In the rows, 128 means zero.
The rows of Z fall into a few groups, and each row is roughly a mix of its group's hidden directions.
Z:
[[115 131 154  66 132 157 115  85 133 140  86 101]
 [154  95 138 117 114 143  75 123 111 112 149 191]
 [129 119 158 150 181 167 138 100 170 150 104 101]
 [116  95  93 141 133 163 168 104 142 139 105  70]
 [152 153  95 168 158 152 155  87 159 145 104 102]
 [123 131  52 100 105 131 110  93 163 121 142 125]
 [143 127 117 108 110 154  96  86 186  84 149 125]
 [111 130  97 155 126 145 140 142 100  92  80  71]
 [135 122  41 128 122 100 134 123  92 115 111 122]
 [148 132 160  66 153 171 134 137 156 108  96 138]
 [144 139 166 113 131  81  92 159  99 105 153 169]
 [168  54 152 110 148 118 125 121 134 156 154 138]
 [107 149 119  77 121 145  83 138 143 126 164 181]
 [166  76 147 121 122 146  85 116 134 132 155 180]
 [138  98 129 141  68 116 124 108 119 128  83  74]
 [116 118 167 111 139 180  98 120 114 180  91 139]
 [123 167 148 148 153 103 170 159 146 148  98  80]
 [141  95 134 196 152 118 170 114 151 142 116  97]
 [135 129 156  97 185 146 173  88 141 141  99 115]
 [127 126 148 178 173 168 123 148 183 142 130 126]
 [136 148 138 130 116 100 159 151  53 142 113  94]
 [156 147 109 129 131 142 120 150 164 109 174 193]
 [135 134 117 107  94 109 131  56 142 107 146  83]
 [137 155 156 104 129  94 103 158  97 115 145 191]
 [119 133  57 134  72 112 134 146 107 105 123 110]
 [150 129  50 120 130 105 123  90 101 105 109 122]
 [ 99 101 146 136  88 123  98 169  83 171 144 131]
 [122 128 206 172 147 135 139 154 118 134 110 153]
 [115 146  54  99 121 107 136  96 114 169 125 122]
 [ 80 143 102 102 106 102 137  89 128 107 179 105]
 [132 137  79 108 111 142 102  70 177 110 137 137]
 [144 125 159 137 114 151 103 102 189 146 167 164]
 [125 115 201 151 116 153 123 172 151 101 142 128]
 [111 136 122 135 152 117 190 139 137 143 104  63]
 [159 146 126  95 169 139 154 116 169  72 109 136]
 [ 99 130  65 173 103 117 135 129 127 130  97 168]
 [115 155 160 167  69 153 121 111 160  99 119 150]
 [128 157 107 128 100 103  98 146  53 108 144 125]
 [145  90  70 117 143 133  99 124 163  76 139 133]
 [142  98 141 121 158 137 176  84 185 143 112 130]
 [ 97 116  80 127 114 190 166 102 130 111 113 116]
 [153  97 141 131 108 152  71 105 144 122 159 178]
 [110  95 126 160 133  75 189 153 111 136 122 110]
 [ 85 117  82 149 143 120 135 138 147 177 114 176]
 [134 159 132 179 169 125 139 181  87 117 142 123]
 [149  98 120 175 109 119 163 169 181 120 132 145]
 [150 159 121  56  97 130 129 145 108  98 126 161]
 [118  98 138 178 132 109 149 108 110 146  97  67]
 [ 73 147  91 106 108 129 159  92 132 107 163 103]
 [113 132  52 157 110 103 140 126  99 130  96 147]
 [129 151 107 132  78 113  85 166  77 106 142 131]
 [125  99 111 146  96  78 123 152  85  97 161 100]
 [131 117 113 121 142 139 117  90 186 139 170 181]
 [105 155 100 129 110 141 116  68 174 153 124 163]
 [121 137  78 131  96  97 153 158  71 135 116 101]
 [132 149 160 124 206 158 157 115 126 138 109 110]
 [129 161 121  97 125 161  58  90 120 127 149 146]
 [ 84 125  85 147 136 126 132 123 158 179 117 177]
 [128 124 124  72  70 107 126 115  89 116  96 108]
 [137 103 146 139 159 153 161 121 206 142 118 138]
 [102 121 127 151  76 128 116 156 109 194 152 120]
 [144 119 151  84 143 157 114  67 129 108  93  98]
 [131 108 148 184 173 141 165 146 172 142 119 114]
 [114 105 105  71 138 110 160 130  74 122 148 159]
 [156  90 127 103 133 134 112 169 136  73 159  91]
 [140 125 198 112 150 159 108 109 174 119 151 131]
 [131 101 125 163 129 167 145 105 179 141 114  74]
 [ 96  99  92 105 123 177 181 110 116  99 135 129]
 [156 152 107 146 165 155 169 176 168 128 110 140]
 [138 150 112  71  80 111 112 124  77 105 126 138]
 [143 148 103 110 114  91 157 100 166  74 160 116]
 [ 99 142 115 187 145 112 109  77 118 163 130 155]
 [132 128 158  77 147 161 137  81 146 139  83 103]
 [156 131 127  79 135 115 149 118 153  54 132 114]
 [149 124 164 177 122 161 106 121 193 131 127 110]
 [131  96 103 107 121 194 143 113 124 128 126 186]
 [128 112 125 114  97 102 112  62 107 104 142  80]
 [148 125  84 103 134 139  97  70 169  97 137 133]
 [125 133  98 138  85  73 147 142 136 101 182 117]
 [158 158 184 138 138 118 111 149 167 156 139 171]
 [117 138  90 101 134  87 128 143  56 127 102 124]
 [101  98 165 124 150 124  79 119  73 124 109 158]
 [111 151 102 200 160 118 132 116 134 160 128 165]
 [126 156 164 105  65 151 122 127 153 113 159  91]
 [ 82 127 135 158 101 109  96 112 105 182 152 156]
 [176  95 162 142 155 129 117 178 100 121  95 143]
 [105 123 128 161 115 126 122 197 111 176 143 159]
 [138 158 115 110 117 133 144  53 176 125 133 107]
 [147 102 127 185 128 121 170 172 175 123 129 136]
 [119 147 133 146 198 145 134 147 152 136 168 167]
 [119 106 117 123 202 122 125 113 142 173 120 168]
 [ 81  97 102 164 105  85 108 142 123 146 167 139]
 [131 108 158 112 164 145 168  87 160 147  87  99]
 [147 137  97 147  79 135 111 103 135  58 117 123]
 [171  76 172 140 130 129  88 123 156 130 159 143]
 [156 108 137  72 104 131 142 170 127  83 132  92]
 [146 119 155 103 122 108  96 109 148 150 181 183]
 [140  78 138 133 149 134 167 110 168 160 137  78]
 [126 102 156 102 134  71 127 116 133 123 194 112]
 [131 138 134 132 111 159  99  76 190  98 133 151]
 [129 147 162 115 192 156 147 100 114 141  95  94]
 [107 116 117  79 141  80 161 135  78 113 157 125]
 [120 125 116 157 162  79 129 153 111  76 143 171]
 [151 156 154  89 162 183 116  88 145 128 103 121]
 [114 165 136 122 161 133 127  77 172 130 124 183]
 [ 98 116 139 118 124  93 147 109 143  98 183  74]
 [165 109 125  96 130 126 152 178 124  69 124  96]
 [ 99 108  79 122 119 185 168 112 112 102 109 116]
 [128 160 176 138 130 139 147 128 197 142 159 147]
 [ 96 121 167 116 137 144  97 164 112 163 120 186]]

In each list below, four rows fit none of the groups, and each other row fits one group, some only roughly. Which are they? Name them in the order they come.
- Z796: [138 112 169 126 168 109 144 176  75 154 121 114]
- Z937: [156 157 109 115  79 132 118  82 122  78 128  97]
- Z515: [109 126 188 133 157 133 149 161 120 189 132 141]
- Z630: [143 131 144  69  85 146 127 138 132  68 136 110]
- Z689: [154 138 111 119  76 147  95 168 160 102 143 166]
- Z508: [ 88 163 123 112 100 127 128  93 157 110 190 138]
- Z859: [171 114 103 117  87 135 104 156 169  84 150 114]
- Z653: [131  52 130 121 136 146 155 109 143 111 157  88]
- Z876: [169 150 166 127  93 111  79 143 144 158 141 163]
- Z502: [157 126 151 116 121 118 189 181 133 107  90 113]
- Z318: [146  91 148 158 163 149 119  86 171 165 144 115]
 | Z630 Z859 Z876 Z318
- Z841: [156 141  86 124 149 101 141 102 134  76  86  95]
- Z66: [125 145  77 140 145  98 147 102  79 164  94 140]
- Z666: [147 130 158  60 111 116 160 139 138 126 124  76]
- Z243: [152  99 133 126 103  75 154 148 117 118 191 113]
- Z650: [164  96 161 158 124 159 121 116 193 148 137 130]
- Z127: [128 164 126 128 105 109  82  88 164 169 155 152]
- Z615: [169 104 122 109 127 145 140 119 111  95 104  56]
- Z985: [140 103 140 144 144 155  95 110 185  76 131 156]
- Z688: [120 101 134 173 156  95 176 108 105 146 112  87]
- Z758: [154 175 127  84 143 181 129 109 130 139  85 139]
- Z501: [148  98 105 111 140 104 106 150  52 125 104 137]
- Z330: [170 147 103 130 154 145 178 118 175 109 105  98]
- Z759: [ 90 135 185 156 107 148 135 163 157 161 132 153]
- Z341: [ 92 151  79 105 125 152 170 122  84 103 107 139]
 | Z841 Z666 Z243 Z758
- Z913: [129 107 149 141 141 114 175  99 113 145  81  73]
- Z549: [149 177 136  71 147 171 106 117 127 121 138 162]
- Z809: [186 100  86 120 164 126 134 125 132  76 114 129]
- Z793: [126 116 119 152 180 126 155 108 186 169 104 133]
- Z998: [113 148  85  96  63 138 119 102 160 134 147 112]
- Z307: [140 136 156 109 131 122 189 166 110 121  76 101]
- Z559: [133 136  82 163 149  95 140 112  80 132  85 155]
- Z564: [100  93 153 141  63  98 105 119 103 154 144 119]
- Z145: [134 141 136 102 185 143 173 143 165 136 142 172]
- Z720: [134 135 111 110 136 130 128 143 168 120 178 199]
- Z847: [ 86 120 142 151  93 136 155 158  80 167  98 133]
 | Z809 Z793 Z564 Z847
- Z322: [119 158 128 169 101 133 117  89 161 184 121 159]
- Z266: [115 105 117 124 132 134 124 141 196 131 166 183]
- Z348: [ 89 152 179 129 114 135 148 149 134 194 138 133]
- Z403: [119 127 139  75 151 146 143  71 175 122 108 108]
- Z574: [109 139 171 141 113 150 133 131 180  92 180 141]
- Z192: [113 111 205 123 116 165 141 121 162 141 152 114]
- Z646: [149 102 138 126 145 170  94 186 127 144 104 169]
- Z139: [149 132  99 164 169 107 146  78 130  81 116 110]
- Z302: [120 120 145 116 120 146 127 211 126 164 132 160]
- Z700: [ 98 144 163 116 113 122 162 169 114 191 141 109]
 | Z322 Z403 Z192 Z646
- Z259: [117 107  89 118 144 167 172 137  93 120  80 102]
- Z276: [123 143 209 120  90 153 129 130 146 154 107 124]
- Z603: [113 131 132  91 129 141  90 143 147  78 174 169]
- Z383: [ 76  84 134 145 164  96 158 120 128 167 128 104]
- Z414: [162  99 135 111 129 161 106 119 133 153 135 202]
- Z230: [168 114 127  88 104 145 152 137 138  96 130  63]
- Z904: [133 148 128 117 110 191 169 168 138 100  93 122]
- Z978: [127 133 153 101 128 118 168 165  94 120  75  86]
- Z213: [129 154 155 177 122 178 134 143 179 107 105 116]
- Z738: [112 132 150 158 190 160 117  89 137 155 116  93]
- Z410: [133 125 173  84 165 112 136 101 158  79 121 107]
- Z305: [133  71 117 100 131  79 107 104 100 139 160 101]
- Z87: [104 135 124 173 115 144 119  98 124 206 133 126]
- Z444: [128 132  90 209 150 113 133 106 108 148 123 115]
 | Z276 Z603 Z904 Z410
- Z342: [127 107 110  99 158 137 156 164 131  65 135  88]
- Z534: [157 174 152 149 129 125  89 157 134 154  96 175]
- Z435: [139 141 148  67 110 144 117 113 152 133 173  81]
- Z134: [127  91 157 144 134 155 104 159 180  81 146 145]
- Z755: [109 133 137 118  94  90 139 158  74 176 117 101]
- Z518: [103  95 152 127 143 175 160 102 190 126 123 124]
- Z62: [122 132 134 163 177 153 120 172 108 148  98 176]
- Z604: [ 92 118 112 134  92 134 104 134 113 182 183 149]
- Z563: [109 122  48 134  87 124 118 121 156 103 127 142]
- Z621: [163 119 153 110 171 106 147 140  63 127 123  96]
 | Z342 Z755 Z518 Z604
- Z132: [103  90 152 141 170 117 174 102 147 161 109  97]
- Z14: [166 165 141  80 123 183 105 130 148 107 117 150]
- Z30: [104 155 172 138  76 160 119 117 180 129 142 139]
- Z473: [162 141 122  92 135 141 160  85 165  95 118  83]
- Z497: [164 136 141 144 118 141  68 151 118 126 112 189]
- Z369: [132 157 125 106  90 136  65 116  75 116 120 112]
- Z105: [121 195 137 139 114  91  75 134 118 137 121 159]
- Z855: [136  86 153 137 127 144 173 183  88 138 106 116]
- Z447: [112 140  69 108  88  94 122  91 139 119 131  88]
- Z461: [172 119 109 110 115 154 160 136 127 113 111  57]
- Z315: [148 111 106 152 111 142 139  78 140  63 122  97]
- Z137: [116 144 105 123 157 129 173 129 129  99  78  72]
- Z600: [129 117 122 155  93 113 104  93  80 133 103  72]
- Z117: [119 117 126 121  61  89 117  98 119 126 171  95]
 | Z855 Z447 Z315 Z137
- Z932: [180  89 118 101 144 129 153 161 116  82 108 103]
- Z304: [ 92  99 112 121 125 140 119  90 187 101 172 128]
- Z49: [109 115  97 155 150 104 156 157  79 168  96 145]
- Z313: [155 105  94  94 166 135  95  84 165 107 145 130]
- Z301: [135 131 129 135 159  97 198 162 150 125 130  87]
- Z240: [129  98 102 188 154 157 112 142 165 133 159 155]
- Z108: [125 128  96 165  97 163  68  96 135 109 104 117]
- Z334: [140 154 168 154  72 139 127 112 119  72 117 111]
- Z531: [101 142  89 129 130 153 172 140  97 115  73  98]
- Z443: [150 116  65 136 155 117 111  87 132  82 111 147]
- Z885: [113 150 101 145 124 197 160 134 133 124  77 135]
- Z470: [155 163 167 125 155  92 139 181 103 142 103 147]
 | Z932 Z304 Z301 Z240
- Z714: [ 93 168 129 138 123 105 174 152 106 170 130  85]
- Z678: [145 139 125  68 123 131 107 114 150 140 180 176]
- Z920: [143 151 111  83  84 111 159 110 168 110 155  96]
- Z880: [ 98  78 114 149  98  90 116 113 128 104 178 149]
- Z283: [124  66 114 120 120 125 139  89 127 109 159  72]
- Z517: [172 109 127  99 127 159 141 122 121 107  99  60]
- Z934: [ 88  92 112 165 127  70 151 128  99 148 146 113]
- Z272: [122 163 122 103  99 158 116 153 174 137 160 179]
- Z909: [110 151 121 139 109  93 126  46 147 132 151 126]
- Z843: [157 172 136  72 138 172 105 124 139 108 132 163]
- Z754: [117  76 126  94 120 106 134 107 107  93 183 106]
- Z335: [108  93 123 162 174 125 139 169 130 155 103 174]
- Z828: [128 121 145 198 142 130 137 159 117 132 100  74]
 | Z714 Z678 Z880 Z272
- Z827: [133 137 120  75 127 112 147 146  87 163 152  74]
- Z951: [ 81 169 135 138 111 145 158 115 176  99 161 109]
- Z415: [154  80 147 192 126  92 145 139 124 128 121  98]
- Z823: [147 131 195 137 156 114 144 145  70 134 115 113]
- Z362: [149 191 125 160 123 109 109 105 134 102 123 181]
- Z115: [119  98 133 169 157  90 181 113 106 145 119  91]
- Z422: [ 95 116 113 127 138 139 186 142 103  85 116  77]
- Z384: [138 119  44 128 116 119 110 109 141  86 116 130]
- Z499: [159 168 156 115 160 128  80 154 146 122 114 175]
- Z941: [123 150 146  83 111 116 151 149  94 168 153  77]
- Z979: [145 131 150  84 157 136 179 136 112 140 112  71]
 | Z415 Z362 Z499 Z979
- Z543: [107 181 138 152 145 120  81 148  88 125 160 155]
- Z617: [134  65 154 128 132 124 135 114 160 111 188 108]
- Z113: [ 82 157 121 114 132 137 194 147 122  94 138  99]
- Z83: [104  98 105 181 132 112 101  99 154 154 173 143]
- Z980: [ 72  96 109 109 127 109 158 140  73 135 141 154]
- Z667: [ 97 146 126 114  94 135 120  83 157 112 191 149]
- Z708: [113 136 128 176 197 146 100 147 120 154 118 152]
- Z343: [ 93 111 133 141  61 105 118  92 116 118 154  92]
- Z854: [163 151  93 158 167 119 166 103 163  92 122 116]
- Z528: [176  96 142 122 140  92  88 118 121 186 133 141]
 | Z543 Z980 Z708 Z343
- Z537: [ 89 127 152 125 105 137 105 167 120 187 137 172]
- Z671: [112 152  79 156  91 106 117 172 118 123 166 156]
- Z168: [162 106 146 126 170 140 145 118 160  72 107  90]
- Z804: [130  89 137 121 151 112 140 208 102 129 140 105]
- Z840: [ 78  84 133 148 140  76 151 121 112 160 130 102]
- Z202: [126 154 117 109 161  89 168 153  98 166  89 108]
- Z35: [149 104 101 100 144 144 143 156  75 144  98 176]
- Z22: [126 108 103 181 104 115 116 160 161 129 171 167]
- Z399: [132 133 131  85  73 128  81 104 138 108 107 168]
- Z389: [159  98 160 163 153 102 114 112 114 154  83  89]
- Z122: [115  93 165  81  87 140  96 151  90 139 130 107]
- Z993: [ 93  94 128 162 102  86 139 141  97 143 106  79]
- Z43: [167 106  99 148 134 124 151 122 108  90 117  61]
 | Z671 Z168 Z399 Z389
- Z986: [159 167 138  80 114 174  97 149 135 104 107 153]
- Z71: [143 146 142  87 107 159  73 154 115 114 144 175]
- Z676: [107 101 163 143 100 141 118 145 136 194 153 163]
- Z148: [114 194 127 170 120 136 115 145 139 121  78 101]
- Z200: [115 127 109 140  86 180 104  83 171 110 145 124]
- Z114: [165 144 165 129 155  92 120 180 106 148  99 157]
- Z660: [121 141 148  71  79  96 121 111  85 101 137 133]
- Z803: [143 128 105 130  70 129 125 155 112  68 137  88]
- Z607: [125  97  64 116  72 117 113 132 147 102 113 146]
- Z917: [152 108 102 130  99 103 145 174 111  79 149  87]
- Z825: [108  90  91 136  82  78 124 108 133 136 163 153]
 | Z71 Z676 Z660 Z607
- Z662: [ 87 144  71 107 114 138 151 117 152 106 180 124]
- Z830: [107 148 170 137  89 160 114 117 192 124 147 145]
- Z45: [163 108 148 119 130 163 114 125 149 157 138 201]
- Z832: [150 141 151 111 102  96 106 159  66 105 146 160]
- Z765: [140 114 101  89  50 104 114 126 121 114 131 151]
- Z686: [126 129 112  67  66 128  90 116 132 116 131 153]
- Z724: [102 133 191 141 116 128  89 160 145 160 134 166]
- Z521: [132 143 125 131 134 154  94 156 181 126 166 183]
- Z356: [120 120 146 138 114 118 132 118  83 131  75  61]
- Z58: [159 152 146 127 147 100 139 104 149  76 100  77]
 | Z662 Z832 Z724 Z58
